Here are some points, each followed by its number:
[-50 -15  34  23 -16  60 -26  84  72 -74  21] 0
[ 22  16 -21 -18   6 -18  20 -33 -30  22 -19] 1
[-12 -22 -10   2   0 -20   6 -25 -14  38   5] 2
[-127    8  -21  -21  -64   32   85   11  -59  -45 -120] 3
[ -4 -18  14  15   1   7 -20  16  26  -3  26] 4
[-15 -10   4   5  -5   2   1   6   8   1   7] 5
[  1 -10   8   7   4  32 -10  45  62 -25  38] 6
[ -4   1  -8  -4  -2 -21  11 -29 -34  21 -22] 7
[-19 -13  18  14  -4  35 -15  50  54 -33  27] 8
[-58  -7  64  43 -23  39 -57  70  28 -88   1] 9
[ 54  27 -19 -20  17 -26   8 -36 -30  25  -5] 10
[ 26  -7  -6   3  10 -54  -5 -64 -55  56  -8] 11
[ 28  -5   2   2  15  11 -12  18  39  -1  36] 12
[ 46  -9 -22 -11  22 -33   7 -44 -16  59  21] 13
[ 56   7 -14 -11  21 -41  -1 -51 -35  49   7] 14
[ 21  -2 -23 -11   9 -33  16 -44 -33  48  -3] 15
[ 12  14  11   4   1  18 -15  27  22 -31   8] 16
[-101   19    2   -7  -47   51   42   45  -12  -74  -78] 17
[ -9  23  11   2 -10 -14  -4 -18 -52 -19 -45] 18
[-15  -7  16  17  -5 -27 -19 -24 -41  10 -17] 19
[ 30 -13  15  17  13 -29 -33 -22 -11  26  26] 20
[ 63  -9 -11  -5  29  -3 -12   0  47  31  60] 21
[ 11  -1  10   6   5  44 -15  62  80 -39  44] 22
New points follow, each followed by the number of its nearest point above, looking only along the 4 directions in which the numbered points spread most.
[-56  35 -32 -38 -27  72  75  57  30 -67 -56] 17
[ 38  -5  14   9  20  11 -29  25  50  -8  52] 12
[ -5  -7  -6   0  -2 -28   3 -34 -35  30 -12] 7
[ 19 -35  12  24  13 -67 -36 -65 -47  70  22] 11
[-16  29 -24 -31 -12  53  48  43  34 -44 -24] 16
[ 67   3 -13  -7  26  -5 -11  -1  37  24  50] 21
[-41  34 -14 -25 -22  49  44  38   6 -60 -52] 17
[ -5 -45  22  31   4 -73 -42 -69 -64  75  15] 11
[ -8   3 -13  -8  -5 -22  18 -34 -42  22 -27] 7
[ 29 -41  11  25  19 -78 -40 -81 -58  90  28] 11
[  5 -30  19  26   7 -69 -36 -69 -73  64   1] 11
[ 44 -37   8  19  25  -7 -37   9  61  34  86] 21
[-92   9  -1  -5 -39  29  40  21 -28 -47 -75] 17
[  1 -17  -8   3   4 -27   4 -32 -18  39   6] 2
[  8  22  17   2   1  34 -15  44  32 -57   3] 16
[ 32   4  11   9  12 -51 -28 -53 -62  34 -10] 11
